In the rows, 128 means zero.
The same turns and mirrors carry the whole set onto itself and the rows of a family onto each other. Which other rows belong to the same family as each row named below? List them in the order they appear above.
These 39 rows form 13 families of 3 rows each.
Bez: [133 148 115 139 140 101 121 103 149  83 147 114 143 145 132 139 121 118
 114 132 106]
Mulo: [105 131 145 127 134 109 124 140 117 133 116 149 135 128  94  89 126 132
 133 122 109]
Dapav: [ 94 111  94 136 133 158 140 134  94 101 129 123 142 149 134 127 118 144
 160 135 155]
zuz: [108 129 142 141 137 110 119 116 128 145 123 150 139 126  94  93 117 142
 122 115 108]
fuz: [115 110 132 120 139 125 109 146 128 146 120 147 145 147 109  86 119 131
 125 111 107]
Leki: [113 118 135 134 117 127 126 127 130 156 112 151 144 126 106  93 127 137
 123 105 117]
Dazan: [118 127 152 122 131 124 102 131 120 139 116 136 129 140 114  87 130 132
 123 118  98]
pon: [ 96 111 111 146 127 161 139 130  99 111 138 118 143 152 143 148 119 155
 159 152 139]
pabot: [104 131  96 138 120 176 139 118  94  97 125 122 156 149 136 129 108 154
 146 143 130]
tezeg: [ 91 119  97 137 118 161 155 126  96 122 131 115 148 136 121 132 120 147
 160 158 126]
Ruvo: [ 96 115 140 116 136 130 115 141 141 142 101 144 140 144 104  90 124 135
 136 127 106]
Pilaz: [105 131 138 131 150 121 121 143 134 153 112 158 141 124 123  96 138 140
 116 124 106]
kofu: [ 90 128 145 134 135 123 122 146 120 151 108 146 156 143 103  95 121 131
 125 126 114]
Senaf: [117 152 114 132 128  95 128 118 151  98 142 135 136 145 146 158 134 121
 104 141 110]
reziz: [111 131 147 126 129 112 144 148 139 149 133 146 138 134 105 109 132 134
 119 109 105]
voz: [103 117 116 118 124 165 135 125  83 106 136 120 148 147 127 136 121 155
 158 163 127]
ripoz: [124 142 116 125 147  96 133 103 134 101 154 140 141 151 149 155 131 112
 116 144 131]
taget: [132 159 111 136 138 116 123 124 149  83 133 140 131 141 148 153 137 110
 126 145 114]
zove: [130 159 109 125 136 106 122 110 155 103 135 139 153 154 154 143 131 116
 117 152 135]
Tob: [ 98 115 106 134 123 166 142 126  99 101 143 131 142 156 114 157 119 146
 163 142 138]
kifu: [134 152 122 143 140 109 126 104 152  98 155 147 132 148 150 137 112 114
 118 144 111]
vosin: [111 124 144 121 138 124 109 133 131 153  97 138 153 130 113 103 141 123
 124 123 119]
tup: [114 109  90 149 130 164 137 118  95 104 135 132 154 148 118 143 127 156
 160 141 129]
vob: [ 99 126  96 136 127 170 140 125  98 118 117 119 163 153 120 129 124 158
 155 133 147]
donip: [116 150 110 144 145 126 137 122 162  96 154 121 142 143 150 150 119 118
 131 160 106]
toman: [121 165 118 131 142 113 141 124 136  96 158 125 138 151 154 154 124 110
 112 132 125]
nevi: [ 96 105  95 135 117 173 135 123 107 110 133 114 153 151 134 115 113 145
 150 132 145]
zoke: [116 153 127 136 150 104 126 105 155  81 138 132 143 144 140 147 137 123
 108 126 123]
Solet: [ 88 114  97 142 116 167 140 123 105  99 133 136 135 147 142 134 115 149
 163 136 145]
famo: [ 95 134 150 134 127 124 121 133 126 138 109 151 133 135 108  86 112 135
 137 114 114]
Bil: [140 158 113 137 133 128 129 115 146  89 145 146 137 159 150 152 127 122
 119 142 102]
minan: [129 158 118 134 143 121 119 112 154  87 155 127 137 148 149 149 120 129
 126 155 113]
Pav: [121 163 119 142 125 113 130 108 154  85 130 149 134 148 145 147 129 112
 122 132 112]
Lonal: [130 153 111 148 135 118 120  92 140  93 138 125 145 154 142 147 141 100
 121 138 120]
fum: [101 120 107 124 116 150 139 118  93 110 145 123 151 143 133 133 120 168
 151 150 158]
mit: [ 96 104  88 132 125 158 129 110  84 115 139 141 139 154 125 127 122 149
 150 143 135]
liso: [ 82 125  93 140 142 167 148 134 101 118 122 125 160 145 125 130 119 166
 141 131 134]
viger: [113 125 138 120 125 106 128 135 140 150 130 156 142 137 101  93 132 135
 125 120 117]
Kol: [120 138 156 125 125 123 114 135 128 157 114 149 148 133 103 100 130 139
 138 137 118]

Which other rows belong to the same family as ripoz? voz, vosin
Which other rows belong to the same family as kifu? Leki, pabot
Which other rows belong to the same family as mit? Dazan, Lonal
Which other rows belong to the same family as Bil? zuz, nevi
Which other rows belong to the same family as fum? zove, Kol
Which other rows belong to the same family as Dapav? Mulo, taget
Which other rows belong to the same family as reziz? donip, liso

The same turns and mirrors carry the whole set onto itself and the rows of a family onto each other. Which other rows belong to the same family as each row named below? List them in the order they appear above.
These 16 rows form 4 families of 4 rows each.
R: [144 118 145 128 129 140 135 141 130 144 128 138 129 106 107 118 140 122
 132 130 156 163 159 141 124 114 139 132 124 135 120  90 120 130 138 128
  93 109 104 136 146]
U: [137 107 139 139 121 118 153 141 125 117 132 127 110 116 133 134 122 129
 135 123 113 100  92 118 141 134 119 123 133 109 144 132 139 154 104 102
 159 131 158 139 112]
A: [147 114 134 144 113 125 155 150 130 113 103 131 133 132 107  95 133 129
 114 111 141 150 149 133 117 115 116 125  96 112 133 102 126 144 135 111
  98 124 123 124 130]
B: [114 124  90 102 103 120 156 116 152 114 117 115 124 108 135 145 127 132
 141 136 115 111 117 124 110 138 133 124 125 103 136 126 147 142 119 145
 140 147 113  84 102]
N: [109 148 106 154 128 131 111 127 130 134 142 130 150 152 146 117 114 125
 127 130 119 115 100 108 134 138  99 108 128 116 149 158 154 137 105 149
 155 134 131 104 114]
S: [131 161 114  98 125 123 118 104 135 127 139 120 141  98 112 155 139 136
 128 136 127 123 159 139 105 109 130 124 144 132 116 107  92 120 128 145
 116 119 108  96 141]
D: [110 123 105 103 106 141 114  98 141 143 104 112 131 137 103 163 137 140
 136 138 122 108 130 124 103 143 152 140 134 142 105 111 133 112 110 147
 137 144  87 106 126]
H: [134 153  90 126 106 124 144 112 141 110  96 113 138 125 131 125 135 117
 128 126 109 116 154 133  84 139 110 109 105 114 129 109  97 124 139 119
 117 145 117  94 132]
Y: [127 167 104 170 133 141 103 123 126 141 135 137 155 144 157 112 121  99
 134 134 123 122 125 119 117 141  85  93 116 124 149 133 123 122 124 136
 137 130 128 111 138]
W: [144 134 153 126 144 137 123 124 113 142 153 132 118  91 128 147 135 121
 139 135 127 115 129 135 137 126 132 121 159 145 124 115  91 122 120 106
 138 105 146 161 145]
J: [121  93 126 118 110 126 171 151 135 117 104 120 120 132 109  98 129 147
 120 118 136 146 126 123 133 134 150 136 122 116 133 140 150 146 124 128
 111 127 121 127 103]
F: [119  94 135 111 117 154 146 137 133 150 106 125 119 125 106 117 138 137
 130 133 149 149 139 133 132 141 172 141 138 146 114 119 139 117 126 137
 106 118  99 149 120]
Q: [152 127 138 166 128 127 135 130 117 126 118 130 119 128 136 123 127  98
 141 123 109 117 124 125 109 144 106 110 113 125 134 105  98 131 125  74
 136 132 149 149 155]
T: [116 170 113 142 146 150  94 112 119 156 156 134 153 127 150 124 125 112
 136 143 129 130 133 124 132 139 114 103 151 146 138 146 111 107 124 151
 133 109 120 124 140]
V: [100 148 110 139 132 150  95 113 122 154 134 124 151 161 133 125 122 132
 126 136 123 113 111 110 136 152 126 118 151 147 128 167 133 108 106 154
 149 124 118 126 123]
X: [121 102 146 132 126 138 123 120 117 145 117 118 110 146 109 143 130 131
 139 130 110 105 101 115 129 159 152 141 150 151 112 138 122 120 102  98
 153 128 130 163 136]

Which other rows belong to the same family as V? N, Y, T
Which other rows belong to the same family as B? S, D, H

The same turns and mirrors carry the whole set onto itself and the rows of a family onto each other. Which other rows belong to the same family as each row named below? List them in the order they appear above.
These 40 rows form 5 families of 8 rows each.
Kiv: [136 142 118 175 105 108 125 127 121 131 141 128 114  75 160 116 130 112
 100  89 141]
kuzos: [126 141 172 154  98 165 148 130 133 142 121 130 138 118 147 150 125 122
 100 113 128]
kovar: [113 151 136 141 104 110 141 122 167 138 116 108 133  81 148 141  80 142
 125 108 131]
bini: [144 147 111 132 114  84 151 146 127 154 146 116 108 124 180 104  83 128
 125 113 166]
Bak: [136 138 137 120 107 136 144 155 108 115 110 130 133 106 165  94 102 158
 107  97 132]
kuze: [134 160 146 133 114 135 126 147 112 130 115 128 138 115 168  97  93 168
 105 111 136]
tugit: [143 145 159 164  91 163 144 127 128 148 114 135 127 100 138 152 130 140
 109 111 119]
fafuf: [165 128 140 142 112 139 168 142  93 155 141 119 109 135 160 102 140 112
 105 108 151]
fizod: [153 139 138 137 117 130 168 151  88 159 138 132 106 133 164 107 143 120
 120  99 148]
tos: [144 145 113 129 111  83 153 131 118 141 135  98 113 109 165  91  91 134
 136 118 162]
lugel: [133 132 109 185  95 110 141 128 110 126 138 137 110  98 156 113 119 133
  96  91 146]
fuf: [139 128 121 179  98 117 132 128 129 118 138 125 107  97 145 113 130 113
 108  77 145]
Gid: [139 152 154 104 118 130 174 138 131 175 119 103 135 119 164 130  88 142
 121 139 136]
fofa: [130 148 132 150 104 118 148 110 159 128 126 116 145  78 145 135  78 144
 131 107 124]
dukuv: [157 140 114 136 120  80 153 140 120 150 138  99 109  98 170  96  81 124
 127 108 150]
ruf: [131 130 125 175  95 115 120 120 117 127 134 130 111  92 143 113 131 119
 111  84 151]
Guv: [140 146 137 129 107 155 138 150 126 125 106 119 131 103 165  85 107 160
 108  99 133]
Pagi: [155 142 101 134 114  83 155 136 126 153 137 104 101 100 166  97  92 137
 131 106 153]
Mikir: [153 160 161 110 109 135 153 143 145 176 122 113 126 127 162 143  94 133
 138 133 140]
mefan: [140 147 132 161 104  97 171 132 137 166 139 101 106 115 145 162 121 100
 121 126 155]
mumeg: [150 153 150 111 118 132 183 147 142 170 124 106 130 127 168 135  85 142
 120 135 131]
kena: [149 144 138 164  95 104 167 109 141 170 153 100 111 109 142 151 121 103
 121 127 142]
sok: [148 131 142 134 112 130 159 155 100 165 132 112  96 139 165 110 141 111
 101 108 157]
gede: [132 134 162 153 106 165 154 134 142 153 122 127 129 107 143 154 130 120
  94  96 119]
Duv: [137 134 139 154 109  94 170 115 133 166 150 107 111 113 142 159 112  94
 121 116 147]
robu: [155 134 136 138 110 139 156 154 101 167 130 117 101 135 166 106 145 106
 116 117 152]
Nusan: [145 146 120 134 111  90 161 136 121 150 146  99 110  96 180  99  87 146
 131 118 168]
kopug: [142 138 140 127 106 150 130 135 121 132 118 137 133 103 167  87  94 162
 110  93 128]
nifak: [127 151 138 149 103 108 146 113 158 128 129 118 140  84 147 142  72 153
 115 102 130]
rebu: [142 142 138 164 108 113 164 110 151 178 147  98 109 110 144 149 115  98
 124 119 150]
sabaf: [137 139 153 154  99 157 142 131 137 147 114 139 129 125 133 150 130 113
  99 102 114]
sobu: [155 143 132 130 109 149 150 142  91 164 133 130 105 138 158 119 136 126
 107 107 168]
dutan: [131 139 136 122 116 144 137 158 116 126 106 135 128 110 171  97  97 157
 108  92 141]
mapir: [152 150 151  95 109 132 174 140 139 169 120 104 120 133 146 133  93 141
 117 129 135]
kupo: [131 149 138 165  98  98 145 129 164 138 128 121 132  86 160 136  77 141
 126 119 118]
mivo: [152 131 125 161  92 110 169 123 143 171 146 124  97 109 151 160 120 100
 128 115 150]
gapu: [121 139 162 146  96 168 155 126 138 142 120 128 133 119 140 147 137 131
 103 109 132]
vafa: [128 146 135 151  93 118 134 117 170 138 122 105 133  87 150 142  73 140
 113 121 135]
tikub: [145 145 156 113 106 139 175 141 136 165 118 109 127 143 153 134  87 148
 132 131 143]
noto: [125 129 125 187 107 117 134 124 120 124 136 122 121  83 161 110 126 114
 113  86 146]

Which other rows belong to the same family as Duv? kovar, fafuf, tos, Guv, gede, mapir, noto
Which other rows belong to the same family as kena? kuzos, ruf, Pagi, mumeg, robu, nifak, dutan
Which other rows belong to the same family as tikub? Kiv, fizod, mefan, Nusan, kopug, sabaf, vafa
Which other rows belong to the same family as mivo? bini, kuze, tugit, lugel, Mikir, sobu, kupo

The same turns and mirrors carry the whole set onto itself and the rows of a family onto each other. Which other rows belong to the same family as each row named below? List them in the order they appear above.
These 30 rows form 5 families of 6 rows each.
Nidi: [127 150 112 114 129 119 132 114 139 136 140 170 110 155 141]
fava: [133 154 136 163 122 131 149 127 117 159 102 162 145 118 116]
Zunup: [136 141 143 152 138 119 157 122 121 166 102 165 148 121 116]
Bomem: [119 151  95 143 138  75 128 125 118 139 103 125 130 130 149]
Tufid: [135 148 126 124 131 137 120 136 131 140  84 106 158 130 115]
susak: [163 120 131 129 141 144 108 138 140 148 156 132 122 117 117]
Rimik: [129 135 108 117 132 113 140 115 141 140 149 164 111 151 142]
buled: [152 119 138 140 141 155 118 124 130 148 155 138 118 125 124]
fomi: [157 117 134 142 138 155 111 127 134 145 145 141 125 122 118]
bavo: [115 145  91 135 137  83 139 141 120 152 113 113 125 119 141]
Mades: [139 148 130 125 132 135 126 123 138 149  86 105 159 131 115]
lafom: [137 148 139 109 138 136 129 134 133 137  87 111 157 132 112]
Kotod: [132 137 111 110 137 110 138 111 132 140 145 169 106 145 133]
kuga: [136 147 135 123 142 135 131 134 130 135  81 105 153 127 118]
lutuv: [119 150  99 136 144  74 136 137 120 155 109 119 129 117 143]
tuvav: [158 116 138 135 131 152 118 130 137 148 147 138 122 115 116]
rami: [135 136 119 111 128 111 134 114 139 138 143 166  98 151 130]
kuf: [130  99  98 111 137 117 120 111 114 123 111 119 120 110 146]
Tapu: [166 111 127 121 136 151 120 128 130 156 147 145 125 118 115]
sugu: [133 127 101 125 123 115 134 106 134 139 144 174 115 143 138]
tonam: [126 141 139 151 124 127 163 113 128 161  92 163 146 114 128]
Tono: [128 104  93 111 136 115 135 110 113 126 116 113 127 105 145]
vez: [122 148  94 152 139  80 133 132 123 150 119 125 124 111 152]
pako: [140  99 100 101 150 107 120 117 119 135 109 111 123 127 149]
Safuv: [145 148 138 125 148 133 123 141 120 151  87 106 152 120 110]
baneg: [130  90  97 109 136 114 125 119 121 130 117 113 127 119 153]
gide: [137 138 139 154 131 125 169 119 137 157  99 158 150 120 110]
sogal: [134  86 111 114 140 111 134 118 112 129 111 108 130 106 141]
Danil: [129 144 144 152 119 127 160 121 129 168 102 159 146 118 119]
nel: [117 154 102 142 145  76 140 132 119 145 110 118 127 112 149]

Which other rows belong to the same family as Tapu? fava, Bomem, sugu, pako, Safuv
Which other rows belong to the same family as Tufid? Zunup, fomi, Kotod, lutuv, kuf
Which other rows belong to the same family as sogal? Nidi, susak, lafom, tonam, vez

The same turns and mirrors carry the whole set onto itself and the rows of a family onto each other. Which other rows belong to the same family as each row named below? List them in the order they appear above.
These 30 rows form 5 families of 6 rows each.
vegil: [122 157 135 131 101 137 159 128 147 149  81 132 111 129 133 146 112  86]
ladi: [131 141 162 141 108 164 170 139 159  82 109 129 118 129 129 125 153 121]
Gefak: [119 143 130 132 111 117 155 132 164 112  59  85 101 141 130 152 162  82]
ful: [154 135 121 127  91 161 156 164 181  86  93 132 132 148 127  98 145 100]
kabas: [128 140 120 115 123 125 175 168 198  97 113 104 126 127 112 125 162  74]
nura: [150 148 122 131  97 119 137 121 172 113  72  78 108 110 112 135 174 118]
Maf: [174 160 119 137  81 118 125 128 168 110  90 109 127 124 124  93 128 106]
mati: [108 142 143 130 133 140 156 149 163 128 128 114 118 120 144 141 124  77]
birip: [143 139 112 124 109 130 127 122 180 108 101  99 122  93 131 136 127 141]
teguf: [117 155 167 148 112 127 163 120 141  97  92 119 107 139 141 136 129  94]
gutet: [166 162 128 122  89  94 153 144 163 130  73 110 122 110 116 103 153 110]
lar: [127 145 118 136 101 137 131 138 154 132  71 110 112 154 148 129 117  68]
lakab: [134 152 129 136 100 118 149 144 160 107  74 120 120 162 143 112 116  64]
Nivet: [141 126 111 126  97 183 142 163 175 110  90 125 123 145 133 118 147  99]
fom: [115 120 116 116 122 163 159 155 186  90  97 119 122 125 140 148 136 120]
minu: [165 150 109 135  84 144 110 127 165 131  89 104 121 116 128 109 133 113]
kezi: [131 136 136 125 124 162 151 155 178 118 143 117 127 100 130 129 143 109]
zomog: [154 140 127 113  96 135 178 176 176 109  78 128 127 128 115 105 169 110]
folo: [134 151 136 120 104 101 176 162 157 124  61 121 117 144 131 120 144  75]
mur: [128 155 125 120 119 150 156 172 167  74 106 110 121 124 102 101 161 113]
pere: [154 157 125 128  87 149 143 122 159 145  97 128 119  97 115 129 130 126]
Kise: [134 155 137 133 121 124 131 129 165 138 136 101 120  91 135 130 124 101]
Gopup: [130 137 131 120  99 179 173 151 166 129  95 146 120 127 122 137 137 109]
gikem: [132 128 123 124 105 152 163 149 182  94  73  96 111 131 115 141 186 110]
kivek: [108 140 121 127 124 115 142 126 166 113  83 102 112 125 151 156 108  96]
Bagit: [153 153 115 120 111 106 150 147 197 108 119  92 127  99 104 114 159  96]
fepeg: [103 166 134 128 130 116 156 159 147  90  86 102 109 144 120 116 134  75]
Ninub: [138 179 126 131 113 105 129 137 151  97  98  90 114 106 103  99 141 112]
vike: [129 157 123 123 121  88 157 145 183 115 103  91 119 122 117 129 141  62]
lona: [148 161 158 148  99 130 143 109 150  99 108 113 114 108 125 118 140 130]

Which other rows belong to the same family as Gopup? vegil, gutet, zomog, folo, pere
Which other rows belong to the same family as mati? kabas, kezi, Kise, Bagit, vike
Which other rows belong to the same family as ful? Maf, lar, lakab, Nivet, minu

